In the rows, zero is written as 128.
Named moves come first, each a turn or a mirror and shown by rows before and after it. Which of them, in which order, take the first row of each pair that follows to the second? Write the first one first, as in the answered first pair.
z306 (before => after):
[121 140 117 151 124  98 131 133 104 140 139] => [125 141 111 149 129 101 130 131 108 149 139]
[128 101 109 126 151 160 132 103 159 119 106] => [117 101 127 132 126 154 128 109 140  79 106]
[100 118 122 157 108 156 113  93  97  80 104] => [121 118  87 147 154 173 118  80 135 155 103]
[123 128 143 151  89 142 115  78  57 141 155] => [137 129 121 143 117 152 119  71  80 186 155]
z905 (before => after):
[122 123 113 167 122 112 123 115 113 105 139] => [138 111 134 103 131 160 140 105 149 125 140]
[100  91 148 116 117 158 147 104 108 109 137] => [115 124 154  95 114 114 160 167 133 136 147]
[124 163 141 125  86 141 121 123  59 142 172] => [129 154 150 100  90 165 126 113  72 147 171]
z469 (before => after):
[137 137 134 117 128 128 141 129 133 156 148] => [135 139 125 125 137 119 138 136 138 157 143]
[129 133 140 114 132 129 128 143 139 128 125] => [128 130 125 127 145 128 124 135 142 131 119]
[128 110 159  99 130 154 138 141 150  90 118] => [124 120 140 116 147 125 133 162 165  92 108]
[135 117 127  69 144 178 134 105 133 143 134] => [138 142 140  60 131 135 142 164 150 132 138]
Then:
Each pair is two moves apart.
[112 119 134 115 122 155 130 114 129 105 117] => [121 129 142  95 120 147 138 136 142 121 125]
z306, z469
[124  99 120 132 128 157 116 103 134  99 120] => [142 130 120 109 133 120 130 163 165 142 131]
z306, z905
[130 138 138 130 134 113 126 136 126 128 134] => [133 127 138 131 136 133 124 112 118 133 136]
z469, z469
[107  99 104 170 124 124 113 133 127  97 128] => [124  91 100 142 140 161 123 105 138 151 136]
z469, z306
[106 130 135 121 121 101 144  74 120 134 155] => [104 144 122 134 131  70 142 102 137 132 149]
z469, z469
[150 131 141 141 148  90 145 169 134 155 164] => [136 114 110 182 170  98 128 131 126 142 144]
z306, z469
[117 154 126 123  80 102 148 128 109 117 127] => [129 133 110 104 111 150 152  85 130 156 120]
z905, z306
[154 160  88 135 121 133 140 125 109 172 137] => [143 136 128 108  93 176 141 103  98 116 135]
z306, z905
[123 129 109 106 177 134 129 125 163 140 100] => [114 122  99 133 174 137 119 103 142 124  94]
z905, z905
[115 121 117 124 153 119 122 164 131  95 115] => [115 103 128 114 149 151 121 132 121  90 117]
z905, z469
[142 139 124 117 115 158 143  98 113 195 156] => [121 146 119 172  97 117 124 103  73 145 152]
z469, z905
[127 125 123 127 136 122 115 145  94 140 161] => [125 122 116 133 141 126 114 136  93 141 156]
z469, z469
[129 125 138  82 172 119 143 174 188 120 104] => [ 97 118 138 148 141  98 117 153 126  49  97]
z306, z905
[146 133 107 123 148 144 165 106 170 164 123] => [140 127 112 153 126 150 156  69 122 161 134]
z905, z469
[149 131  90 161 131  88 133 128 140 121 159] => [155 114 140 102 103 140 149 110 139 101 171]
z905, z469
[130 131 172 106 124 145 141 131 125 119 123] => [137 142 151 110 147 125 141 152 150 142 118]
z306, z469
[130 118 108 119 160 135 127 133 149 153 124] => [122 109 104 137 157 141 119 114 135 139 119]
z905, z905
[121 110 152 122  92 139 151 107 136  83 124] => [117 123 145 148  86 107 146 125 124  80 125]
z905, z905
[120 130 151 149 148 123 128 114 114 150 129] => [117 133 164 145 135 118 130 123 107 135 131]
z306, z469
[106 152 165 111  99  85 127 173 139 106 148] => [101 103 118 151 141 158 107  60 118 129 128]
z469, z469
[ 91 171 149 169  93  66 134 201 114  99 131] => [ 84 137 190 119  79 135 141 164 119  45 122]
z905, z469
[135 136 123 149 100  96 150 152 149 125 144] => [140 110 107 140 131 146 148 100 163 140 132]
z469, z905
[129 115 149 164 106 118 101 116 106 134 151] => [144 118 154 139 106 127 111 119 117 163 160]
z306, z469
[125 128 121 115 145 128 127 138 149 123 123] => [117 122 119 128 145 131 122 125 139 109 118]
z306, z469
[137 136 106 128 143 104 128 124 133 130 119] => [131 129 113 134 132 120 125 105 115 112 119]
z306, z469
[130 132 129 134 153  78 103 132 150 138 110] => [119 107 136 138 146 110  97  92 131 107 102]
z905, z306
[152 110 127  88 124 173 151 113 142 105 129] => [132 135 106 152 115  99 133 151 115  72 122]
z469, z905
[123 130 102 187 122  91 114 118  86 148 147] => [148 145 123 117 128  94 141 167 140 189 159]
z905, z905
[169 140 113 130 119 142 137 123  96 184 144] => [158 151 141 129  87 119 137 153  79 137 148]
z469, z306
[102 144 123 156 107 103 109 125 103 122 133] => [116 128 107 130 140 144 115  93 130 166 129]
z306, z905
[123 120 134 126 116 141 111 124 108  78 117] => [128 120 141  99 121 147 120 141 131  84 115]
z469, z905
[110 163 133 100 123 128 136 129 114 140 143] => [109 159 113 121 136 128 129 111 109 153 139]
z905, z306
[123 115 135 120 130 143 124 128 132  89  98] => [133 118 118 111 151 144 128 130 153 128  98]
z469, z306
[107 131 139 146 129 121 119 126 115  53 115] => [133 144  88 147 183 112 125 130 158 152 116]
z306, z905
[140 135 135 144 114 137 114 121 100 133 141] => [138 143 123 155 125 116 112 138 111 134 135]
z469, z469
[136 149 126 120 147 104 134 155 147 140 121] => [123 131 107 153 159 117 121 120 130 124 107]
z306, z469
[103 111 134 159 111 105 127 129  75 123 115] => [126 107 140 119 118 138 141 111  87 178 131]
z306, z469
[107 142 141 171 110 113 129 135  98 116 113] => [124 154 155 123 113 111 147 172 135 143 123]
z905, z905
[121 143 125 135 109 102 110 117  90 119 144] => [120 139 116 144 116 103 106 110  91 123 140]
z469, z469
[139 139 145 117  66 101 149 143 111 186 172] => [118 144 119 165  78  58 132 164 110 144 152]
z469, z306
[111 109 126 155 132 151 121  85  95  96 118] => [131 122 168  94 104 159 143 114 103 122 147]
z306, z469
[125 111 130 132 140 137 141  85 104 160 142] => [117 133 159 126 108  97 145 136  97 116 146]
z306, z469
[141 120 108 124 163 163 122  91 127 182 136] => [144 159 136  99 139 103 135 179 147 165 148]
z469, z469
[123  82 147 145 131 136 115  81 117 114 133] => [136 100 183 103 105 127 132 121 124 123 152]
z306, z469
[134 152 103 111 159  66 136 190 164 150 134] => [111  99 151 123 104 157 123  76  68  79 145]
z905, z469
[170 146 145 110 151 102 137 168 115 192 161] => [146 125 161 152 114 121 117 114  44 134 165]
z905, z469
[135 148 168  71 121  98 132 179 142 161 142] => [121 140  97 139 179  76 106 160 159 165 106]
z306, z469
[138 111 118 134 155 158 127 108 138 103 117] => [150 134 133 109 148 129 141 158 159 118 127]
z306, z905
[128  98 113 159 131 165 102  70  93  82 119] => [172 140 111  84 157 135 137 153 175 181 138]
z306, z905
[120 154 147 119  93  96 128 172 135 134 134] => [104 125 111 177 111 122 104 101 101 124 118]
z306, z905
[127 126  88 153 173 110 125 118 165 155 107] => [120 103 149  98 136 160 135 106 161  83 107]
z306, z905
[103 125  82 201 146 151 126 108 122 118 106] => [114 156 167 132  74 130 156 177 114  96 142]
z469, z469
[119  97 133 120 134 187 122  83 130  87 118] => [143 155 126  99 138 104 141 186 173 149 139]
z306, z905
[112 117 128 123  97 138 121 110  94 103 135] => [134 139  99 118 128 113 129 138 127 174 141]
z306, z905
[144 137 113 101 145 137 121  89 106 173 155] => [122 157 133 122 114  79 115 148  96 100 150]
z306, z469
[119 110 114 122 141 144 124 104 161 121 121] => [110 119 101 154 135 114 115 112 143 113 121]
z905, z905
[117 118  94 166 150 122 108 101 111 137 112] => [133 113 132 118 123 161 126  86  99 161 136]
z469, z306
[147 162 116  87 149 114 145 174 165 199 128] => [114 127 131 159  98 154 116  70  48 134 136]
z905, z469
[115 131 129 120 115 125 131 123  95 177 152] => [110 124 145 112 106 140 132 114  88 154 150]
z306, z905
[138 141 152 113 140 157 145 122 100 163 160] => [115 140 130 169 141 131 126 114  75 123 145]
z469, z905
[119 112 168  64 111 151 144 149 173  77 121] => [137 143  91 118 165  98 138 165 192 179 122]
z905, z306
[161 139 134 133  97 105 137 131 115 133 161] => [167 127 141 108 102 131 143 119 127 138 162]
z905, z905
[132 126 126  99 142 146 138 142 152 150 126] => [133 125 120 104 148 149 137 136 153 150 124]
z469, z469
[101 131 165 123 102 115 134 155 120  29 106] => [ 95 102 119 160 143 151 117  86 113  47  84]
z469, z469
[137 115 131 110 132 178 131  96 132 127 123] => [146 138 146  86 121 148 141 147 150 136 133]
z469, z306
[113 129 137 124 126 121 123 152 128  79 115] => [113 113 127 132 134 151 117 112 117  85 112]
z469, z469
[140 128 114 143 142 140 130  82 118 141 129] => [143 156 139 123 121  93 140 151 132 128 137]
z469, z469
[110 111  94 191 137 124 105  89  85 109 109] => [147 127 147  59 140 150 153 160 173 151 127]
z905, z469
[124 102 115 148 130 113  90 104 109 109 103] => [145 108 117 100 148 129 108 123 157 161 109]
z306, z905
[135  97 136 106 141 168 134  92 124 109 121] => [144 143 142 104 124  95 141 175 135 123 136]
z905, z306
[136 149 139 100 122 106 145 149 131 177 142] => [109 125 149 139  97 124 125 105  79 107 131]
z306, z905
[146 146 121 112 133 127 133 140 144 182 145] => [121 137 109 173 119 110 112 116  97 137 136]
z905, z306
[139 127 162 119 117 126 140 150 111 102 142] => [132 111 113 162 160 135 122 111 116 116 120]
z469, z469
[ 95 139 142 105 112 122 161 152 143 107 129] => [ 83 131 116 149 121 117 144 128 123  93 116]
z905, z469
[115 125 124 174  92 120 139 143 103 115 128] => [128 121  94 172 126 137 141 124 126 166 125]
z469, z306
[123 132  95 135 151 127 130 136 147 136 117] => [110 125 110 147 130 127 126 131 124  91 115]
z905, z306
[109 113 126 164 118 139 118  91  91 110 126] => [123 123 172  97  94 148 142 130 113 112 144]
z469, z905
[115 127 116 152 108 150 113  84  91  98 123] => [148 144 103 108 138 150 134 111 141 188 137]
z469, z306
[137 142 123 138 153  85 126 143 113 132 130] => [132 123 128 148 145 112 120 103  87 115 129]
z469, z306
[146 127 120 126 135 134 128 154 136 135 104] => [142 115 120 125 137 150 126 135 133 129 102]
z905, z905
[138 117 146  58 120 162 139 128 141 130 136] => [129 139 121  88 136 100 130 180 163 113 119]
z306, z469
[110 107 160  87  78 147 138 121 128 123 148] => [112 131 116 110 119  90 135 173 174 149 131]
z469, z306
[139 120 111 104 119 137 120 141 124 139 143] => [130 121 101 130 117 126 111 133 108 133 140]
z905, z469
[118 104 114 148 129 163 108  69 100 113 135] => [150 130 127  88 134 158 135 115 141 184 158]
z469, z306
[128 108 159 148 112  96 133 123 103 104 136] => [134  86 159 115 136 143 140 100 131 111 126]
z469, z905
[133 116 128 118 154 156 117  87  93 153 129] => [143 138 162  74 134 132 136 146 114 151 143]
z306, z905
[121 114 149 131 124 132 116 116 115 123 124] => [128 121 155 114 123 130 124 130 127 142 131]
z306, z469
[108 123 112 154 141 104 117 143 141  72 100] => [123 100  97 143 162 155 119  86 143 121 103]
z469, z306
[125 159 124 101 195 132 121 171 188 184 106] => [ 84 133 189 125 113 154 103 135  96  46 109]
z469, z306
[115 115 166 117 122 129 115 160 140  96 107] => [110  94 139 138 144 152 105 116 135 105  96]
z469, z469
[131 129 182 107  76 141 137 124  90  97 157] => [143 156 105 135 155  82 132 176 163 165 131]
z469, z306
[103 148 121 137  98  83 144 168 122 122 127] => [114 122  84 140 139 133 142 103 130 179 122]
z306, z469
[144 114  84 144 176 153 130  90 158 189 119] => [145 164 132 148 100  73 140 167 107 181 163]
z469, z905
[141  97  98 109 165 164 128 110 192 112  99] => [136 124 136  98 125 115 135 176 183  72 110]
z306, z905
[135 129  98 135 146 122 115 121 130 129  91] => [128 120 125 127 119 139 117 107 104 105  97]
z306, z469
[116 104 140 127 135 114 139 146 141  94  93] => [120 109 114 147 154 102 136 143 144 124  92]
z306, z905
[122 104 177  81 104 161 140 113 127  39 123] => [144 134  99  93 190 112 143 162 214 134 105]
z469, z306
[126 156 134 145 122 100 135 159 112 128 134] => [137 141 152  96 131 142 148 148 136 140 135]
z905, z905
[149 162 163  99  97 129 151 160 129 166 165] => [120 147 147 173  84 121 121 117  69 116 154]
z306, z905
[106  90 114 111 140 121 106  78 116 140 125] => [103 112 106 137 134  73 103 111 109 143 128]
z905, z905
[135 142 124 164 131 120  94 153 103 127 123] => [152 147 139 118 137 132 110 172 135 149 129]
z905, z905
[ 98 101 141 135 110 118 109 105 117  86 149] => [126 106 147  87 120 144 128 105 141 151 170]
z306, z469
[145 107 143 109 138 163 152 102 113 146 132] => [130 116 126 163 130 126 135 102  79 128 131]
z905, z905
[136 139 138 111 127 107 136 163 144 122 122] => [122 124 121 156 130 113 116 123 111 100 114]
z306, z905
[112 114 116 145 173  54 103 185 174 135  86] => [ 90  64 142 162 139 131  88  79 101  78  85]
z469, z306
[135 156 161  97  71  91 139 167 142 114 145] => [118 140  99 191  97  86 105  98  97 124 128]
z306, z905
[117 114 100 140 152 154 119  95 128  97 115] => [117 145  92 162 143  95 120 143 128 107 122]
z905, z905
[113 137 117 154 113  67 118 155  91  98 132] => [126 103  80 148 164 137 115  79 112 154 119]
z306, z905
[135  90 141  86 104 191 120  99 150  70 123] => [157 124 111  70 141 146 133 165 209 133 122]
z469, z306
[121 124 164  80  94 135 136 137 116 146 136] => [112 139 133 140  95  89 118 143  88 145 134]
z306, z905
[142 139 183  94  82 129 138 108 106 120 178] => [131 164 124 165 122  50 117 153 126 121 154]
z905, z469
[121 133 125 139 119 119 126 127 126 121  97] => [127 139 129 124 118 115 133 140 138 130 101]
z905, z905
[146 125 124 102 122 153 113 121 108 157 140] => [141 136 141 102 103 132 116 145 100 134 144]
z306, z905
[104 112 136 129 133 156 127 106 121  64 117] => [118 134 104 119 174 121 133 153 176 112 107]
z905, z469
[149 108  89 132 139 165 139 117 145 143  90] => [154 134 128  98 105 133 155 175 150 128 107]
z469, z469
[123 137 129 136 169 120 115 109 154 173 135] => [123 129 158 127 137 144 119  83 122 162 150]
z905, z469
[104 134 130 142 114 114 123 141 113 118  90] => [106 126 140 133 106 136 125 120 102 118  95]
z469, z469
[119 131 148  93 123 153 150 126 126 141 139] => [ 98 135 116 157 131 118 126 124 104 107 120]
z469, z905
[120 118 150 115 122 131 137 144 153  69 113] => [115 115 114 151 147 121 125 129 154  78 100]
z905, z469
[120 129 148 126 116 119 116 135 134  82 113] => [125 134 153 118 115 115 120 148 142  88 115]
z905, z905
[138 133 144  90  95 107 137 175 132 123 124] => [141 125  88 119 148 114 128 146 157 166 106]
z306, z469
[150 122 117 102 140 156 128 103 139 145 125] => [133 139 132 118 114 110 124 149 129  86 119]
z306, z469
[141 128 146 125 129 135 125  85 103 169 147] => [129 134 153 146 110 110 118  96  80 137 146]
z469, z905
[155 128 105 134 147  98 127 138 118 156 116] => [160 119 114 108 151 125 134 128 133 162 115]
z905, z905
[111 135 164 126  94 157 134 132 103 108 144] => [124 155 114 137 147 121 134 168 156 161 129]
z469, z306
[129 137 142 115 128 125 145 149 147 117 124] => [120 131 128 140 135 120 135 139 141 101 113]
z469, z306
[128 134 100 147 153 128 123 130 141 149 119] => [132 122 137 113 127 166 132 108 123 143 135]
z905, z469
[130 121 142 135 100 140 114  84  78 146 153] => [124 118 158 126  90 140 115  93  80 113 149]
z469, z905
[119 103 125 157 120 138 119 124 145  98 132] => [122 119 124 154 117 112 124 152 155 111 139]
z905, z905
[ 82 108 103 100 120 185 126  95 126 141 141] => [ 95 133 124  64 106 155 140 153 147 153 153]
z469, z306
[128 138  93 158 135  88 116 162 148 170 125] => [143 123 105 122 136 136 127 128 148 204 138]
z469, z905
[145 149 132  99 123 135 155 129 118 173 157] => [139 147  98 129 155 126 143 121 129 178 141]
z469, z469
[142 129 178  75  96 153 143 114 122 111 158] => [158 159 122 109 136 103 141 140 143 193 162]
z905, z306
[ 92 131 139 113  92 151 133 151 100  92 158] => [ 89 147 101 138 129 111 127 184 136 100 139]
z905, z469
[155 128 120 107 140 126 165 125 163 190 143] => [124 113 169 121  80 130 155 118 110  79 141]
z306, z905
[138 121 114 135 153 165 120 141 133 161 126] => [119 129 133 153 125 134 111 163 111  97 123]
z306, z469
[124 148 127 148 113  77 138 172 137  96 135] => [118 119 155 121  99 132 140 130 126  59 131]
z905, z469
[128 158 129 148 119  91 124 179 143  72 103] => [123 128 152 121 111 148 125 131 135  46  98]
z905, z469
[112 136 141 122 122 144 128  97 121 147 128] => [106 145 146 136 107 120 127 115 109 125 130]
z469, z905
[129 120 127 120 123 150 126 108 126 130 132] => [128 136 116 130 133 114 127 145 145 126 125]
z469, z469
[135 117 133 157 127 151 116  84 102 116 119] => [148 133 174 114  97 144 135 120 105 122 141]
z306, z469
[145 121 105  99 144 113 137 153 152 171 118] => [148 107 126  82 127 146 142 124 133 171 130]
z469, z469
[137 106  93 144 166 172 133  71 147 135  98] => [148 134 156  69 128 147 161 156 178 116 117]
z306, z905
[146 150 123 152 118 115 117  94  83 202 150] => [147 127 169  96  99 169 129  78  92 163 148]
z306, z905
[125 116 150 123 116 142 136 116 108 110 131] => [140 130 143 106 129 128 145 141 135 148 138]
z905, z306
[130 123 118 110 151 147 135 108 146 141 126] => [119 124 107 147 147 131 125  99 120 126 123]
z905, z905
[131 142 160  98 100 112 126 144 109 131 166] => [137 148 112 116 146 101 122 147 142 174 151]
z306, z469
[129 131 170 139  77 137 131 125  52 157 167] => [147 153 146 126 106 107 141 170  97 207 168]
z306, z469
[135 124 152  97 152 121 117 143 151  89  89] => [135 110 146 103 156 146 114 109 141  96  88]
z469, z469
[129 135 136 152 173 106 130 138 184  79  95] => [131 109 154 134 160 161 133  83 162  76 101]
z905, z469
[134 132 136 185 147  98 120 129 110  95 123] => [150 126 176 103 144 140 145 144 153  99 129]
z905, z469
[139 124 112 166 154  91 122 117 106 161  98] => [160 128 156 102 127 121 144 125 112 186 125]
z469, z905
[132 133 103 120 134 142 123 134 158 120 141] => [125 127 119 120 116 148 120 127 139  97 142]
z469, z306
[147 131 125 112 144 146 133  98 133 200 146] => [132 143 182 103  82 116 136 140 102 124 158]
z469, z306
